The rows below come in pairs that one turn or mirror swaps. Which row does each named row swap with?
The rows were stretched afterwards, more along some directions than others.
migeg: -11.3; -1.0; 15.2; 8.2; 1.2; -10.1; -12.0; -14.7; 15.8; 9.4; -12.4; 2.9; 19.3; 5.3; 7.8; 0.8; -0.7; -18.7; 3.8; -2.2; -29.1; -16.5; -8.6; 32.5; 10.9
soki: -20.5; 7.0; -2.1; 10.3; 19.7; -4.7; -11.3; -6.9; 10.3; 16.0; -5.3; -5.2; 13.2; 10.2; -2.9; -2.2; -1.4; 11.4; 20.4; -5.7; -16.0; -5.9; 1.0; 15.0; -15.8
lev: -14.9; -14.9; -8.9; -3.2; -1.0; 9.8; -22.9; 12.8; 10.0; 2.1; -21.1; -1.0; 21.8; -5.8; -13.1; 6.2; -6.5; -19.8; -0.3; -12.3; 2.2; -1.6; -21.2; 22.4; 12.7
Fulud: -23.6; -2.1; -6.8; -2.6; 5.2; 2.3; -15.9; 26.8; 8.2; 2.3; -16.9; 6.8; 10.2; 8.6; -14.0; 17.2; -2.3; -20.1; -3.6; -5.5; 11.5; -2.6; -23.2; 21.1; 7.8
dibu: -31.6; -14.8; -22.1; 0.4; 8.0; 1.8; -27.8; 32.7; 9.4; 9.1; -21.1; 17.1; 22.0; 1.8; -27.6; 12.7; -12.2; -21.4; 8.8; 2.5; -12.6; -30.6; -2.7; 8.7; 9.6
tup: -22.9; -8.9; -10.5; -9.0; -10.6; -3.5; -7.4; 21.5; 12.7; 12.5; -12.1; 7.7; 7.7; -0.6; 1.9; 5.0; -3.1; -24.5; 14.4; -7.6; -0.2; -10.5; -25.1; 4.1; -0.5
demat: -26.9; -10.2; 0.3; -3.4; 5.7; 0.5; -15.9; 3.5; -4.3; 24.3; -15.6; 5.8; 32.9; -7.8; 3.2; -7.2; -12.8; -16.5; 4.8; 14.5; -25.1; -7.1; -10.7; -6.8; 7.2
dol: -19.2; -6.7; 1.7; 2.0; 1.3; 1.9; -10.9; 3.2; 0.4; 15.6; -11.4; 3.6; 26.2; -4.9; 1.7; -10.8; -4.1; -12.9; 6.9; 10.4; -15.7; -4.8; -19.9; -12.2; 11.2
miz: -1.2; 6.7; 11.5; 4.3; -1.1; -7.3; -3.2; -10.3; 11.2; 5.6; -11.0; -3.8; 9.0; 13.6; 11.9; -8.6; 12.5; -19.7; 1.8; -5.1; -20.6; -3.4; -17.5; 23.1; 2.4
rit: -40.7; -12.5; -2.4; -9.3; 15.0; -5.9; -22.4; 6.1; -9.7; 31.1; -26.7; 6.1; 41.7; -2.8; 4.6; -7.4; -14.3; -19.0; 6.2; 6.6; -33.7; -1.7; -1.3; 9.6; -9.1
mizu: -22.0; -2.0; 5.6; -22.5; -8.9; -2.6; -13.7; -7.5; -7.3; 6.7; -25.8; 13.6; 26.0; -9.0; 6.3; -2.5; -7.9; -3.9; -4.2; -18.3; -31.7; -3.5; -19.0; 7.4; 3.8
zadat: -7.2; 0.9; 6.4; 12.5; -2.7; 19.8; -7.9; 11.4; -0.5; 18.5; -15.2; 1.5; 7.2; 10.5; -12.0; -1.9; 2.8; -30.6; 1.1; 3.6; -14.2; -10.7; -11.0; 7.3; -7.2
led: -26.5; -0.9; 0.8; -22.3; -4.8; -4.5; -19.1; -5.7; -7.7; 5.4; -26.3; 14.3; 28.3; -7.0; 5.3; -2.2; -7.4; -7.0; -4.2; -16.5; -35.2; -3.0; -20.4; 10.1; 4.8
bedep: 7.5; 14.3; 13.7; -13.9; -10.8; 1.1; -16.0; -3.2; -1.1; 19.2; -3.1; -1.8; 5.9; 2.3; 4.3; -0.6; -0.2; -4.9; 0.6; -2.7; -22.2; -7.5; -25.2; 3.9; 17.6
kel: -26.8; -6.8; -3.0; -8.4; 2.4; 2.1; -16.0; 34.0; 4.1; 6.3; -20.8; 8.8; 13.1; 4.6; -10.2; 15.7; -5.0; -24.7; -2.5; -7.9; 11.4; -5.1; -28.3; 22.0; 7.5
kupur: 4.8; 13.9; -2.2; 11.0; -21.7; 2.0; 1.1; 4.1; 11.1; 1.9; -12.4; -11.5; 2.5; -1.5; -4.1; 0.8; 9.1; 9.8; 17.1; -13.9; -2.3; -11.6; -17.1; 6.3; 14.1
duz: 6.4; -1.4; -4.1; 3.2; 10.1; -6.1; -4.7; -5.1; 11.0; -2.1; 5.5; -1.3; 24.3; 4.3; -1.4; 5.9; -6.6; -0.9; 0.8; -12.9; -16.6; -11.8; -6.6; 5.0; 13.2
Fug: -24.6; -12.6; 0.6; 4.0; 6.0; 1.1; -11.4; 1.8; 2.9; 15.0; -9.8; 5.1; 25.0; -0.8; 0.6; -8.2; -7.5; -15.2; 6.1; 13.4; -19.8; -9.8; -20.3; -9.2; 5.5
fitin: -13.4; 10.6; -21.4; -12.7; 5.2; 2.9; -21.6; 2.7; 9.5; 2.5; -13.8; -2.2; 18.8; -3.2; -20.8; -9.2; 9.6; -7.1; 6.8; -9.3; -16.0; -8.6; 3.4; 22.3; -13.9
Zibe: -17.2; 2.6; -11.2; 8.4; 13.5; 11.6; -11.4; -8.1; 6.1; -8.6; -6.9; 4.2; 15.2; 2.0; -19.1; -12.8; 15.2; -11.4; 3.9; -2.4; -8.0; -5.1; -10.5; 10.2; -15.3
Gife: 0.7; 13.2; 11.1; 7.4; 0.5; -0.4; -4.0; -3.2; 11.7; 4.8; -10.3; -9.2; 7.5; 17.2; 11.7; -11.0; 18.0; -20.0; 4.4; 1.1; -13.6; -2.8; -21.0; 15.6; -6.9
zupe: 0.1; 13.8; 12.5; 3.4; -1.0; -2.8; -6.1; -6.3; 9.6; 7.6; -11.4; -6.2; 8.6; 15.3; 12.4; -15.7; 16.4; -16.7; 5.9; -4.0; -17.2; -2.6; -22.7; 11.8; -2.5
godud: -2.5; 12.3; 4.0; 4.9; -2.7; 3.0; -5.9; 2.6; 12.0; 2.9; -12.6; -9.6; 5.3; 20.4; 5.5; -14.5; 19.4; -22.5; 6.5; -4.0; -7.3; -0.1; -26.2; 15.3; -8.2
Tada: -18.1; -1.5; 1.3; -7.2; -1.1; 5.3; -12.3; 27.7; 4.7; 6.4; -19.4; 5.3; 8.1; 3.8; -10.6; 18.2; 0.7; -17.7; 0.5; -7.1; 13.6; -0.5; -29.1; 23.2; 8.2
gepeg: 0.2; 18.9; -0.4; 14.9; -6.3; 5.0; -6.2; 6.0; 5.1; 7.2; 8.3; -21.5; 9.6; 13.4; 2.8; -5.1; 17.0; 7.5; 34.4; -0.3; -3.9; 2.4; -18.7; -9.0; -1.8
mife: -23.9; 11.0; -8.8; 3.7; 18.6; -5.0; -14.5; -3.3; 4.3; 18.0; -7.6; -10.0; 13.3; 2.6; -5.3; -10.0; 1.5; 12.5; 22.8; -3.4; -13.0; -6.9; -4.9; 12.0; -19.5
Mulor: 4.3; 4.4; 1.2; 10.4; 0.8; 7.8; -1.6; -5.8; 6.9; 8.0; -10.1; 3.4; -11.1; 3.5; -5.8; 7.6; 17.9; -5.7; 26.3; -12.5; -5.1; -18.0; -17.5; -2.5; 1.1
gom: -22.8; 10.8; -5.6; 11.0; 22.7; -8.0; -16.9; -1.7; 4.9; 15.5; -6.5; -9.1; 12.7; 8.5; -2.7; -2.6; 1.2; 14.5; 23.8; -0.3; -14.5; -8.3; -8.7; 11.0; -15.2
silis: -27.1; -16.8; 2.0; 3.3; 5.0; -9.2; -19.7; -0.3; 15.5; 9.9; -17.7; 15.2; 29.6; -2.1; -5.5; 12.0; -20.4; -26.6; -3.8; -1.0; -23.7; -23.8; 1.7; 33.5; 18.6
fav: -6.6; 15.8; -12.5; 0.7; 14.2; -2.0; -4.9; 7.8; -1.5; 9.1; -1.3; -8.9; 10.6; 7.4; -9.7; -13.3; 2.0; 5.3; 9.9; 3.2; -19.7; -16.9; -7.0; -5.8; -15.8
Sufu: -14.3; -17.6; -3.0; -1.5; 6.3; 3.3; -19.7; 3.1; 10.8; -0.2; -13.4; 4.4; 24.7; -6.3; -4.8; 8.4; -14.0; -16.5; -1.2; -13.2; -6.1; -3.1; -16.5; 21.8; 13.4
rep: -20.5; -12.8; 11.0; 4.1; 5.5; -10.8; -12.3; -8.7; 13.6; 8.5; -17.8; 14.2; 22.8; -3.5; 0.3; 5.8; -7.7; -23.8; -0.9; -7.7; -26.4; -20.2; -6.9; 35.7; 12.6
sifa: 5.8; 10.9; 10.7; -0.4; 3.6; -1.5; -14.4; 1.9; -0.1; 14.7; 0.3; -1.5; 4.3; 14.0; 4.0; -0.4; -1.6; -2.1; -3.0; 3.2; -22.4; -10.4; -26.7; -0.2; 12.0
Benap: -11.8; 4.3; -12.7; 1.1; 8.9; 8.7; -13.5; -4.5; 8.3; -9.5; -5.1; -0.6; 22.2; -1.5; -19.1; -14.8; 13.6; -6.5; 1.3; -8.7; -9.8; -1.6; -4.6; 23.2; -17.8
gigib: 1.7; 1.7; -11.8; -2.0; 9.2; -6.1; -2.3; -2.6; 7.5; 0.5; 13.0; -4.2; 17.8; 8.3; -5.8; -3.0; -4.1; 1.3; 4.1; -11.0; -22.0; -19.1; -9.3; -7.1; 2.1
Mik: -37.3; -9.6; -0.5; -9.8; 4.6; -5.3; -21.7; -9.6; -3.6; 12.1; -14.6; -7.4; 43.3; 0.2; 0.8; -12.9; -21.0; -20.9; 2.5; -10.9; -39.6; 7.5; -1.9; 23.9; -10.4
fone: -3.0; 13.2; -8.6; 11.7; -5.3; 4.8; -10.0; 16.5; 8.1; 1.5; 6.5; -12.6; 9.1; 15.4; -4.9; -1.4; 15.1; 4.4; 32.1; 2.2; 0.5; -8.2; -18.4; -16.4; -3.2
guser: -11.2; 3.2; -5.4; 2.4; -1.7; 9.4; -12.3; 22.7; 5.2; 6.7; -27.0; -4.7; 9.1; 13.7; -9.6; -9.5; 7.2; -27.2; 1.0; -1.5; 2.9; 1.8; -27.8; 14.7; -4.9
birur: -6.8; 5.4; -8.3; 0.6; -11.0; 10.7; -12.8; 18.4; 5.7; 1.2; -27.0; -6.4; 8.0; 9.7; -10.0; -7.4; 12.7; -25.8; -1.4; -4.2; 2.1; 0.2; -29.3; 15.3; -0.2
derog: -35.1; -23.6; -3.6; 1.4; 4.1; -5.9; -27.2; 13.3; 9.3; 10.8; -24.4; 21.8; 24.7; -3.8; -15.1; 14.2; -19.4; -28.0; -0.5; -2.5; -22.8; -30.6; -5.8; 30.0; 17.1
Nen: 5.6; 8.9; 0.0; 5.8; -8.3; 6.9; 1.2; 2.1; 11.0; 10.8; -4.9; -1.0; -10.3; 0.3; 1.5; 4.6; 13.5; -11.9; 28.6; -10.3; -2.8; -18.2; -18.0; -6.7; -0.7
vufir: 6.6; 18.1; 5.2; -18.9; -14.8; -1.4; -19.9; -3.3; 0.4; 17.2; -7.6; -5.8; 5.2; -4.0; -2.7; 0.1; 1.1; 1.0; 6.5; -2.7; -20.1; -14.3; -16.9; 5.2; 14.7
zed: -28.7; 8.7; -3.5; 6.3; 22.1; -4.9; -16.3; -3.8; 4.0; 18.9; -12.9; -5.7; 13.7; 3.3; -7.0; -1.8; -4.4; 10.8; 24.0; 0.7; -17.1; -7.1; 0.3; 15.0; -14.9
Geni: -39.9; -19.5; -12.3; -2.2; 1.7; -6.9; -28.4; 13.0; 11.1; 7.4; -22.2; 18.3; 22.0; -5.3; -23.8; 12.6; -19.2; -22.7; 3.8; -6.9; -15.4; -30.1; -0.6; 28.8; 16.6
rade: -15.6; -9.6; 0.6; 10.2; 8.3; 4.6; -6.9; 0.2; 1.6; 10.2; -6.3; 8.4; 22.7; -2.9; 0.9; -10.7; -3.9; -13.9; 5.0; 14.9; -16.6; -4.7; -19.4; -14.1; 6.8
botif: -5.2; 11.9; 5.8; 6.6; -10.2; 4.4; -3.7; 4.3; 4.1; 10.3; -0.6; -20.0; 7.6; 4.7; 6.9; -1.6; 14.1; 2.4; 32.2; -2.6; -0.6; 11.2; -18.9; 2.9; -2.2
kiv: -20.0; 1.6; 8.3; -20.4; -5.2; -2.3; -14.8; -7.7; -7.3; 8.2; -22.0; 15.3; 22.5; -10.5; 10.4; -6.6; -4.4; -2.0; 1.1; -17.1; -32.7; -2.5; -24.7; 3.2; 3.2
pepa: -34.4; -17.7; -5.3; 2.6; 3.7; -8.5; -26.2; 6.3; 12.3; 12.4; -24.8; 16.4; 26.1; -2.5; -14.4; 14.6; -17.8; -25.9; 3.3; -3.5; -23.4; -26.0; 1.6; 34.6; 18.5
vez: -2.4; 12.4; -1.6; 11.2; -21.1; 4.3; -3.0; 1.2; 6.7; 2.5; -21.9; -9.2; 4.0; -4.0; -2.7; 0.1; 4.4; 7.2; 19.2; -11.3; -5.5; -11.1; -15.0; 3.2; 8.5
Nat: -13.4; -3.3; 4.4; 5.4; 22.8; 4.9; -17.6; 1.1; 0.3; 15.9; -15.9; 0.8; 20.2; 14.6; -3.1; 2.8; 9.7; -10.1; 9.1; -7.3; -25.4; -14.4; 1.1; 23.2; -13.9
Budo: 2.9; 14.4; -3.4; 13.5; -20.4; 8.0; -1.0; 3.9; 11.2; 5.5; -17.9; -8.8; 3.1; -2.7; -5.0; 1.1; 7.7; 6.5; 19.6; -7.5; -4.1; -11.4; -12.5; 5.3; 9.4
ripus: -34.8; -10.9; 1.7; -8.0; 10.3; -3.4; -20.7; 2.0; -7.4; 29.1; -26.4; 8.2; 42.0; -3.3; 6.4; -7.7; -14.7; -15.4; 7.4; 7.0; -39.9; -7.0; -0.3; 8.0; -6.2
vedi: -11.9; 8.1; -15.0; 8.3; -3.1; 4.3; -15.4; 20.5; 4.7; 2.3; 1.7; -8.2; 15.4; 16.0; -11.0; 1.8; 8.9; -0.6; 28.2; 3.2; -4.3; -11.9; -14.4; -13.9; -3.5
vaf: -16.5; 6.7; -12.3; -2.9; 12.1; 7.4; -16.9; -2.8; 7.2; -5.9; -6.2; 5.1; 22.8; -4.3; -20.9; -13.7; 6.1; -7.0; 1.4; -7.3; -10.3; -5.7; 2.5; 19.5; -15.7
nef: -13.2; 5.1; -12.7; 3.4; 14.6; 11.8; -14.8; -3.3; 5.7; -7.6; -7.6; 5.0; 22.4; 0.1; -21.4; -12.9; 11.3; -9.9; -0.3; -3.1; -9.8; -1.5; -5.2; 14.6; -13.9
Motu: -29.1; -2.0; -1.9; -7.5; 3.3; 5.3; -19.8; 23.4; -1.5; 4.4; -27.8; 5.3; 11.2; -1.1; -15.7; 17.8; -8.3; -17.7; -1.5; -9.6; 6.2; 0.3; -22.1; 22.6; 11.5
nivek: -4.5; -3.1; 3.1; 11.6; 18.4; 6.5; -8.6; -4.7; 3.9; 8.0; -9.7; -0.1; 5.8; 13.7; -8.7; 5.8; 14.6; -5.3; 10.8; -10.6; -16.0; -16.5; -2.0; 21.7; -9.0
Zeg: -28.9; -12.4; -5.5; -7.5; 4.2; 0.9; -11.4; 27.0; 7.8; 5.1; -11.3; 6.0; 11.9; 10.1; -9.1; 16.3; -3.8; -21.0; -3.6; -11.1; 6.5; -5.9; -26.3; 26.4; 1.5
Zin: -21.5; 12.3; -2.8; 7.7; 20.3; -0.1; -13.8; 0.2; 3.5; 16.6; -9.0; -10.9; 9.6; 0.0; 0.0; -6.1; -1.8; 9.2; 21.0; 0.8; -11.2; -4.9; -7.3; 14.2; -19.1
nito: -12.1; -5.7; -7.0; 15.9; 14.9; 5.6; -5.7; -6.3; 10.6; -10.0; -1.4; 9.8; 16.0; 2.2; -14.3; -12.1; 11.3; -12.0; 0.6; -2.5; -8.1; -8.9; -18.6; 5.1; -6.6
sel: -12.4; -4.4; -2.2; 12.1; 8.0; 10.2; -7.6; -4.3; 6.6; -5.3; -2.1; 7.7; 18.0; 1.0; -10.2; -10.5; 11.2; -14.2; -0.1; 5.6; -8.4; -5.2; -24.6; -2.1; 0.2
Gurak: 4.4; 19.8; 0.8; -20.1; -17.6; 2.0; -22.1; -1.2; 1.1; 18.7; -13.6; -6.6; 7.6; -6.1; -7.0; -0.4; -0.1; -2.3; 8.0; -1.4; -19.7; -13.3; -11.6; 10.1; 11.2

Swapped with gom: Tada
Swapped with derog: Benap
Swapped with duz: Mulor
Swapped with gigib: Nen
Swapped with fone: vufir
Swapped with vedi: Gurak
Swapped with nef: pepa
Swapped with tup: fav
Swapped with zadat: Mik
Swapped with Zin: Zeg
Swapped with fitin: dibu
Swapped with zed: Fulud
Swapped with guser: rit

